(in the rows, 128 means zero)
Named turns come first, each shown by rows before and after it. Which turns, in which order, take the first row of each pair that follows to the second? Write the first one first, as in the answered first pair.
H (before => after):
[133 128 132  65  85 126  99 119] => [161 141 145  58 114 133 119 136]
[148  80 115 108 155  66 161 142] => [132  68 106 112 141  62 150 133]
[171 153 126 146 102 133 143 161] => [173 132 127 162 123 136 143 159]
[ 88 120 107 105 114 157 107 106] => [101 148 114  88 109 157 116 114]
G (before => after):
[124 125 127 166 168 163 161 142] => [117 112 128 177 158 154 151 142]
[147 128 143  93 147 164 124 139] => [129  80 132 125 141 139 102 126]
[137  98 135  96 161 123 157 121] => [114  84 150 150 107 106 131 130]
Y (before => after):
[105 144 125 168 122 124 144 134] => [106 139 120 168 124 110 144 130]
[126 156 153 129 110 107 122 103] => [125 158 163 137 109 123 121 114]
[134  62 134 122 159 120 111 124] => [109  94 101  76 142 116 113 101]

Between the rows of a pair lie two turns.
[126 187 155 145  61 118 143 169] => [116  56 103 161 125  66 116 109]
G then G
[114  80 107 168 144 106 126 105] => [143 154 115 103 176 146 164 122]
G then G
[155 133 166 122 135 169 139 158] => [146  93 155 148 150 164 132 145]
H then G
[144  85 164 168 174 164 129 135] => [152 121 174 151 170 181 143 147]
G then G
[138 154 123  83 108 128 112 121] => [144  89 114 120 140 102 103 107]
H then G
[115 191 147  86 151 177 128 137] => [ 80  98 101  98 153 124  83  82]
G then H
[ 94 125 146 168 111 124 104 133] => [114 170 158 138 103 127 118 146]
H then H
[106 133  98 148 108  85 146 128] => [126 160 108 134 116  89 160 139]
H then H
[123 155 103  76 128 115 143 110] => [105 159 120 119  75 108 126 124]
G then G
[112 154  96 120 129 114 148 126] => [109 146  93 120 125 106 143 123]
G then H
[167 124 139 197 108  82 147 136] => [159 175 104 134 106  65 165 109]
Y then H
[108 183  96 128 118 118 154 116] => [133 131 105 133 186 151 157 119]
Y then G
[131 124 100 159 163 113 138  90] => [118 165 123 181 106 118 133 117]
G then H
[107 104 128 156  80 128  92 107] => [139 103 105  89 158 141 121  85]
G then G
[143 176 141 156  99 104 178 139] => [148 106 103 141 171  96 177  98]
G then H
[ 93 146 107  94  73 104 109 112] => [140 173 114  57 132 120 150 122]
G then H
[131  44 137 114 154 177  83 117] => [110  96 135  67  83 167  66 114]
H then H
[145 131 133 100 101 110 110 125] => [149 115 130  88 129 128 110 121]
Y then G
[119 137 116 133 107 106 130 137] => [124 122 105 120 130 102 133 125]
G then G
[110 107 147 104  84 159  90 132] => [131  97 160 115  83 136  90 143]
Y then H
[173 108 186 109 112 119 111 152] => [145 142 149  63  95 111 112 125]
Y then Y
[142 121 148 143 160 145 129 135] => [123 128 138 160 117 103 119 130]
Y then G
[152 119 115 145 147 133 117 132] => [140 145 123 148 114 142 111 144]
H then G
[124 132 158 148 113 184 116 146] => [158 144 170 156 112 131 135 159]
Y then G
[147 112 137  99  77 189  88 156] => [177  65 129  92 137 168  98 142]
G then Y
[131 125 107 152 175 114 144 123] => [131 171 125 149 147 132 154 146]
G then G
[109 107 124 148 107 124 131 107] => [110 141 129 125  92 130 136 112]
Y then H
[128 161 139  74  84 162 120 145] => [160  94 174 147 117 158 111 171]
Y then H
[109 127 152 122  61 154  89 112] => [138 117 174 133  65 135  90 128]
Y then H
[104  88  98 147 172 143 129 100] => [ 74 132 112 166 101 154 118 115]
Y then G
[143 169 180 181 125 128 139 173] => [157 154 121  97 201 105 162 122]
G then Y
[115 116 125 152 104 106 109 122] => [123 156 126 121  95 115 117 128]
Y then H
[119 128 114 138 159 164 145 127] => [123 121  97 130 164 129 149 112]
Y then Y
[123 104 119  87 119 128 123 105] => [142 120 128  80 131 132 135 116]
H then H
[189 147 157  99 149 120 147 145] => [175 166 148  78 140 122 148 136]
Y then Y
[141 108 143 144 135 144 138 145] => [127 103 115 124 126 101 132 120]
Y then H
[155 128 135 126 179 174 132 126] => [127  96 141 188 120 116 106 130]
Y then G
[101 173 110  77 128 101 145 113] => [ 98 150 101  83 123  78 137 102]
G then H
[121 134 130 150 108 162 130 149] => [151 145 136 146 121 137 145 160]
Y then G
[146 108 119 137 186 117 146 115] => [100  98 100 134 125 101 108  93]
H then H
[122 164 120 145 141 148 139 162] => [107 107  90 143 160 132 121 128]
G then H
[131  88 117  95 131  62 109  93] => [147 129 129  65 123  63 120 103]
H then H
[125 116 138 125 144 195 148 126] => [108  97 134 147 126 187 132 120]
H then G
[174 131 127  17 175 113 141 103] => [117  97 136  89  48  53  78 101]
G then H
[123 134  98 147 137 109 140 110] => [128 158 104 135 137 121 148 118]
G then G
[197 176 164  70 128 129 152 146] => [210 102 167 136 179 130 151 146]
Y then H
[141 162 149 116 138 134 124 128] => [151 143 145 122 147 101 128 123]
Y then Y
[111 139 116 103 149 168 136 114] => [121 102 144 158 141 161 122 133]
Y then G
[132  95 119  71  77  94 115 110] => [167 147 143  65  86 114 146 144]
G then H
[116  68 124 160 165 134 117 110] => [ 74  95 113 134 106 142  92  95]
H then Y
[106 122 111 117 114 146 114 113] => [111 128 112 106 122 149 122 115]
G then G
[ 86 135 122 153  82 100 115 119] => [105 170 148 141  81 126 126 143]
Y then H
[144 145 125 117 114  90 137 137] => [138 162 122 105 121 111 145 136]
H then Y
[109 102 116 124 120 124 103 106] => [106 139 128 111 109 158 113 121]
Y then G
[145 135 117 107 159 161 166 148] => [119 131 137 166  93 150 141 164]
G then G
[142 149 129 160 155 143 156 159] => [129 138 127 173 149 151 149 154]
H then G
[123 144 170 149  48 119 111 175] => [123 136 136 122  53  50 114 145]
Y then Y
[160 124 162 151 141 139 130 151] => [136 106 113 134 136  82 120 106]
H then Y
[108 151 135 178 107 111 148 122] => [138 167 142 146 154 138 170 129]
G then Y
[144  78 182 141 102 139  88 149] => [107 124 127  67  81 112  93 102]
Y then Y
[149 167 134  98 136 157 146 145] => [117 118 139 167  81 125 111 142]
G then G
[144 134 138  95 145 176 126 146] => [119  85 103 104 143 130 106 110]
G then Y
[124  99 117 125 135 101 116 129] => [118 148 117  90 125 127 126 130]
Y then H
[ 81  93 119 158  93 166 102 135] => [ 83  85  88 143 101 112 105 111]
Y then Y
[153 164 162 139 134 164 145 148] => [142 119 104  99 171 126 138  97]
G then Y
[123 141 166 159  90 150 110 147] => [129  69 130 142 155 127 105 105]
G then G
[147 187 143 155  86  51 153 163] => [147 219 122  73 142 128 174 145]
G then Y
[116 163 114 116 134 135 148 114] => [142 123 135 155 154 118 146 130]
Y then Y
[131 170 162 159 109 118 145 149] => [128 166 135 140 111  79 149 125]
Y then Y
[125  94 136 139 164 141 133 105] => [ 94 114 131 118 104 124 109  92]
H then H
[103 159  99  95 107 127 137 117] => [ 88 136  98 122  90 113 121 113]
G then G
[121 179 127  66 110 147 115 127] => [149 114 174 148 147 177 108 165]
Y then H
[ 90 129 136 166  76  53 122 146] => [113 195 113  59 137 110 161 132]
Y then G
[157 152 134 140 138  91 156 149] => [139 181 135 126 125 125 157 153]
Y then Y
[115 108  95 112 145 105 129  95] => [114 169 131 130  85 114 134 135]
G then H
[107 167 133 168 145 183 147 152] => [117 138  77 141 161  73 151 107]
Y then Y
[133 110  87 124 169 118 127 114] => [112 152 117 156  85 114 110 143]
G then H
[110 118 111 129 108 131 113 127] => [124 141 123 114 117 157 126 139]
Y then G
[152 179 147 109  89  93 144 146] => [172 120 127  87 169 101 151 119]
Y then G
[114 134 112 158 124 120 136 131] => [125 147 112 145 143 135 146 132]
G then H
[140 121 109 153 129 173  77 136] => [166 104 113 158 152 135  87 138]
G then Y
[ 94 154 119  73 106 188 105 109] => [139 152 136  83 167 198 140 130]
H then H
[120 118 126 106 123 163 105 120] => [131 130 132  97 132 167 114 129]
H then H
[120 140 103 104 151 103 149 117] => [117 149 125 120 163 159 153 136]
Y then H
[120 130 117 188 144 132 150 141] => [ 93 142 111 175 102 128 129 127]
H then H
[100 129 103  85 135 171 116 102] => [ 90  91 100 121 121 147  97  95]
H then G
[107 109 127 132 136 144 148 138] => [103 102 126 137 128 134 141 135]
H then Y
[122 154 127  82 118 137 127 116] => [121  88 120 127 141 113 114 105]
H then G
[150 140 147 113  96 140  80 145] => [175 136 150 104 126 125  95 149]
Y then G
[150 160 175  87 138 140 134 154] => [158  86 169 127 156  93 119 137]
Y then G
[161 150 118 125 197 159 162 136] => [153 158 100 106 193 137 162 120]
Y then Y
[176  85 157  76 158 109 106 120] => [163 113 139  50 160 128 118 108]
Y then H
[142 144 126  97 114 121 111 105] => [132 141 133 115  98 114 103 110]
G then G
[146 109 135 167 151  88 126 123] => [100 147 102 122 104 101 114  96]
H then Y
[130 136 132  86 139 140 121 144] => [137 103 144 116 151 143 116 150]
Y then H
[119 164 122 110  89  88 128 111] => [163 161 138 122 155 103 161 133]
H then H
[ 91 157 144 117 100 217  97 156] => [130  71  90 126 145  42 107 105]
Y then Y
[ 95 177 104 153 162 157 174 134] => [113 129 115 189 179 136 167 142]
Y then G
[107 171 118 164 108 119 144 143] => [130 166 116 133 166 155 161 143]
G then Y
[120 153 117 147 177 165 135 140] => [103 119  89 152 171 120 118 112]
G then Y
[116 134 136 137 109 177 108 145] => [125 117 118 112 151 178 111 126]
G then H
[109  90 169 191  52 140  90 149] => [ 79 122 101 123  36  85  94  96]
Y then Y
[ 97 118 120 118 110 129 115 116] => [113 137 136 108 127 163 127 131]
Y then G
[117 158 145 144 125 175 136 144] => [112 134 141 163 142 176 136 140]
H then H
[120  98 141 126 131 147  99 118] => [130 122 145 103 142 160 113 123]
G then G
[161  92 151 129 130 149 109 134] => [161  93 135 124 121 103 112 120]
G then Y
[140 145 151 148 130 159 144 155] => [127  95 141 170 133 137 125 139]
G then G
[124 134 114 165 148  97 160 121] => [116 171 123 156 124 112 162 133]
H then G
[168 149 189 148  90 184 144 187] => [175  61 152 175 109  63 132 143]
Y then H
[134 143  86 131 130  38 173  98] => [140 175 109 150 109  46 181 124]
G then H
[151 163 125  88 142 115 140 131] => [170 138 155 123 155 123 136 151]
Y then Y
[101 142 136 200 120 172 141 138] => [135 182 142 179 124 135 167 152]
Y then G
[125 137 107 137 152 175 160 117] => [ 97 112  96 153 107 151 130 102]
G then H
[120 103 106 103 159 155 100 119] => [118 102 123 112 145 169  93 131]
H then Y
[133 138 114 160 179 130 176 124] => [ 82 112  91 167 129 115 138  98]
H then H
[110 161 101 156 120 118 150 146] => [110 129  85 158 142 102 143 131]
G then G
[136 122 138 156 147 185 130 151] => [131  75 108 163 155 114 121 119]
H then Y
[145 125 125 153  83 102 126 118] => [172 155 142 128 111 138 149 136]
G then Y
[198 161 166 113 141 101 163 168] => [158  57 136 182 166  95 131 134]
H then H
[ 94 176 137 148  99 149 139 139] => [124 128 110 116 189 142 155 109]
H then G
[118 123  93 102 178 160 139 107] => [111 114 109 125 166 186 127 114]
H then Y
[158 178 155 130 108 113 158 134] => [151  97 117 126 162  92 145  93]
G then H
[169 117 132 118 165 131 159 146] => [128 108  85  99 151 112 146 106]
H then Y
[119 122  98 110 114 104 126 127] => [116 122 102  98 134 146 126 128]
Y then G
[178 106 163 141 120  94 113 170] => [157  87 156 152 107  89  97 158]
H then H
[ 51 149 124 148 132 141 118 114] => [ 58 143 146 165 116 142 108 132]
Y then H
[115 160 122  88 109 142 117 114] => [122 135 109  80 127 124 113 102]
G then H
[135 107  90 122 190  76 163  97] => [ 88 154 124 180  65  81 134 133]
H then G
[169  88 153 136 139 111 127 130] => [124 109 112  94 105  99 113  93]
H then Y
[121 106 107 140 168 120 128 112] => [ 98 155 126 146  99 133 119 134]
H then G
[152 177 170 155 111 135 127 167] => [150  85 120 135 197 128 119 114]
G then H
[109 108 129 175 125 157  84 166] => [133  96 109 128 188 163 101 147]
G then G
[120 108 133 101  79 115  94 119] => [133  91 156 127  87 128  91 137]
Y then Y
[119 131  96 131 169 156 151 106] => [ 90 131 107 171 112 149 127 112]
H then G
[108 137  87 148 132 100 141 107] => [104 174 104 139 123 150 148 125]
Y then H
[127  87 138 156 140 142 110 127] => [150 123 137 116 166 163 132 133]
G then G
[ 63 169 129 132  50 142 100 123] => [130 170 111  59 184 172 155 110]
G then H
[ 75 136  93 153 103 157 137 116] => [ 97 163  96 120 136 173 164 125]
G then H
[141 159 136 151 135 121 167 142] => [128 122 130 174 128 101 150 130]
G then G
[125 155 100 143 157 101 167 126] => [118 165 112 164 129 104 160 137]
G then G
[108 147 145 124 115 110 123 155] => [107 106 128 127 141  96 115 135]
G then G
[160 125 147 111 137 128 127 140] => [149 124 153 132 113 121 116 143]
G then G
[ 98 158  94 188 106  83 153 126] => [130 177  92 157 169 113 185 132]
G then H
[171 113 118 133 217 148 165 130] => [ 85  65  81 155 136 128 102  82]
H then H
[159  90 170 137 161 109 157 148] => [106  63 144 145 108  97 116 122]
H then H
[148 110 101 147 160 113 137 143] => [129 138  95 149 114  89 131 141]
G then Y
[132 136 123 105 101  98 115 122] => [149 119 120 105 126  89 121 119]
H then G
[ 94 169  99 145  91  92 140 113] => [131 176  98 112 158 108 172 114]
G then H
[153  79 131 101 154 102 119 116] => [162 158 162  91 121 131 136 151]
G then G
[151 121 129 102 152 116 140 124] => [132  95 121 118 145 110 125 110]
H then H
[135 138  94 101 166  94 170  82] => [ 76 161 107 146  77 125 135  94]
G then Y
[121 116 115 135 145 116 139 112] => [101 132 117 126 122 143 131 117]
H then Y
[ 95 145 143 110  55 145  89 132] => [147 105 118  55 169 131 116 104]
H then G
[106 150 112  98 148 168 132 107] => [109 104 135 154 149 175 117 121]
Y then H
[110 170 103 129 112  92 148 122] => [135 164 110 141 155 101 167 133]
H then H
[132  40 162 165  92  82  82 139] => [189  92 143  48 194 123 136 130]
G then G
[101  93 124 128 131 135  98 112] => [113 146 134  91 100 133 109 124]
H then H
[127 177 144 136 136 179 155 144] => [148 113 128 170 183 118 156 127]
H then Y
[183 119 160 117 118 118 129 163] => [175  98 159 130 112 107 119 158]
G then G
[114 122 103 137 104 153 122 132] => [128 128  97 106 129 152 130 125]
H then G
[143 110 114  83 158 148 119 115] => [149  97 130 101 164 160 117 128]
Y then Y
[128 167 138 146 112 137 168 153] => [126 127 135 178 143 139 166 146]
H then H
[153 170 184  96  96 130 142 157] => [177 105 188 145 138 103 142 160]
Y then H
[113 115 139 170 111  93 131 143] => [147 158 153 139 142 109 158 160]
G then Y
[148 152 136 147 149 156 156 155] => [136 111  98 148 162 103 150 118]
H then Y
[158 113 140 111 140  64 134  99] => [149 170 144  76 148 126 155 107]
Y then H
[117 129 100 140 148 114 152 115] => [119 157 111 135 132 125 159 129]
G then G
[ 95  92 126 193 132 136 110 124] => [131 122 114 120 201 161 148 116]
G then G
[111 142 162 126 137 171 136 129] => [104 123 158 143 143 171 126 121]
H then H
[104 151  97  80 132 169 135 101] => [144 126 145 130 164 198 144 138]
H then Y
[ 92 146 112 122  89 143 124 114] => [134 142 137 112 146 179 143 137]
Y then G
[129 146 128 157 162 156 154 141] => [116 108 105 167 156 111 139 116]
Y then H
[136 121 144  89 108 131 108 124] => [144 103 150 101 121 139 108 126]
Y then G
[128 147 118  91 157 122 134 124] => [122 116 114 113 172 120 128 115]
H then H
[149 163 113 103 156 103 171 125] => [128 165  98 103 162 133 171 117]
H then Y
[120 111 123 158 128  95 141 124] => [ 99 150 131 142 110 148 140 131]
Y then Y
[124 135 132 140 110 157 115 118] => [131 118 132 150 105 134 110 117]
Y then H
[112 128 159 109  92  83 118 138] => [126 135 148  63 137 112 134 128]
Y then G
[150  91 110 161 135 127 163 140] => [137 148 121 146  93 146 163 153]
H then G
[ 81 112 152 100  57 147  85 117] => [138 150 185  70 115 186 123 151]
Y then G
[155 100 152 167 179 140 141 164] => [ 91  78 125 169 103 123  89 132]
H then H
[117  95 130 121 111 129 105 116] => [141 109 157 136 109 130 116 145]
G then Y
[137 101 162 130  62 106  82 137] => [191 134 167  86 153 150 136 152]
G then H
[153 106 141 141 151 104 130 121] => [161 145 154 127 142 119 144 138]
G then G
[178 173 148 113 161 106 142 154] => [148 140 157 177 106  81 110 160]
G then G
[ 83 155  85  96 116 128 117  93] => [101 182  98  85 114 130 128 108]
G then H
[181  81 143  81 156 123 103 122] => [155  67 130  90 128 117  83 108]
H then H
[114 136 117 149 153 177 140 129] => [118 121  87 139 163 117 142 106]
Y then Y
[154 114 152 147 156 168 129 132] => [138 122 150 177 103 109 121 131]
Y then G
[122 162 128  73 124 173 123 116] => [101 102 117 105 134 179  98 100]
G then Y
[144 144 122 156 149 101 155 127] => [129 126 117 168 136  95 144 122]
G then H
[146 108 158 129 102 139 105 153] => [154  84 138 113 136 132 107 137]
G then G
[ 75 121 100 200 139 168 133 126] => [ 72 121  68 172 138 121 137  95]
Y then Y
[118 131 138 183 114 134 141 135] => [140 163 132 123 149 154 165 130]
H then G
[129 100 134 143 130 128 113 132] => [109 130 119 113 114 139 115 122]
Y then Y
[ 95 124 124 184 148 131 141 134] => [100 145 129 173 154 149 151 142]
G then H
[144 151 146 158  90  72 145 139] => [169 130 131 133 171  91 169 128]
G then H
[122 150 134 128 176 141 141 155] => [108 121 109 133 181 113 134 130]
H then Y
[145  93 132 142 164 130 121 122] => [154 150 152 126 148 155 137 147]
G then G
[166 133 172  71 110 149  98 137] => [145  98 139  62 124 132  87 105]
G then Y
[ 93 166 119 109  69 121 116 122] => [ 95 103  90 111 108 100 108  91]
G then G
[ 88  68  94  93 140  89 120  98] => [106 138 107  45 111  90 134 113]
H then H
[135 162 125  99 116 140 133 114] => [116 131 119 109 123 163 120 105]
G then Y
[106 104 116  88  96 145  89  97] => [145 112 171 115 106 179  96 145]
H then Y
[156 135 147 123  99 101 137 148] => [164 106 144 144 129 105 141 149]
H then H
[152 206 131 123 121 128 167 160] => [153 100 110 177 189 108 158 136]
H then G
[ 89 185  98 140  71 116 155 120] => [119 174 126 127 136 206 167 144]
G then Y
[145 109 125 123 192 104 168 113] => [ 86  91 107 155 126  90 126  91]
Y then G
[142 135 125 112 135  91 144 123] => [130 122 133 146 117  87 135 131]
H then G
[106  85 127 137 136 165  87 128] => [ 96  93  98 111 131 132  91 103]
Y then Y
[158 121 142 115 145 147 108 139] => [141 109 116 114 128 110  99 115]
G then Y
[150 130 115 140 145  96 129 133] => [141 149 124 150 115 104 124 143]
H then G
[ 85 134 121 198  97 128 130 138] => [106 133 135 200  93 111 133 147]
H then Y
[126 100 129 126 140 106 118 114] => [118 145 143 119 101 116 118 129]
H then G
[102 130  81 144 109 115 110 104] => [119 113 121 185 118 150 107 135]
Y then Y
[125  62 159 164 159 183 113 126] => [ 81 115  84  76 135 141 117  66]
Y then Y
[134  97 144 120  90 123  85 129] => [163 134 160  99  99 129 109 145]
H then H
[124 181 134 132 116 148 144 143] => [134 108 113 144 178 133 146 116]
H then G
[ 91 134 111 202  96 148 126 138] => [ 94 142 103 184  72 102 122 124]
Y then H
[112 120 165 125 127 205  97 132] => [109 100 144 110 141 199  94 114]
G then H
[178 107 160 122 187 143 159 153] => [119  98  94 106 134  57 135  93]
G then Y
[132 131 148 167 148 177 141 151] => [ 93 111 131 173 111 169 114 133]
H then H
[ 84  99 137 147  91 156  90 123] => [ 89  85 114 136  98 107  93 103]
Y then Y
[122 154 144 178 127 137 150 156] => [122 109 110 160 176 139 147 126]
G then H
[ 94 121  92 122  84 138 104 105] => [147 177 117  89 112 149 144 136]
H then H
[143 101 151 146 113 116 117 138] => [137 129 128 105 105  92 126 120]
Y then H
[200 108 176 107 164 132 134 155] => [149  93 100  71 157  80 121  90]
H then Y
[134 158 114 132  98 116 154 124] => [146 148 135 153 117 138 159 144]
Y then H
[147 157 146 198 130  99 160 166] => [145 108 112 186 189 106 161 132]
G then H
[100  85 136 153 148 101 114 119] => [ 99 175 149 106 103 126 127 138]
H then G
[163 108 142 120 132 100 125 142] => [155 125 156 135 106 109 124 154]
H then G
[124 157 116 122  98 144 132 130] => [153 113 123 156 118 101 132 134]
Y then Y
[138  73 106 147 130  69 119 105] => [ 88 147  86  92  85 118 118  93]
Y then G
[117 140 110 137 106 111 120 109] => [144 166 121 125 122 117 140 124]
H then H
[149 144 133  86 168 153 151 119] => [164 121 137 101 183 133 152 121]
Y then Y
[149 107 121 113 158 137 104 141] => [134 127 111  95 146 146 104 138]
Y then Y
[ 88 139 104 112 120 177 140 109] => [ 89 135  99 103 111 166 136 104]
G then H
[118 102 149 123 146 162 132 106] => [112 104 127 105 146 136 133  89]
Y then Y
[106  77 137 147 124 128 118 113] => [ 94 150 142 119  81 137 127 124]
Y then G
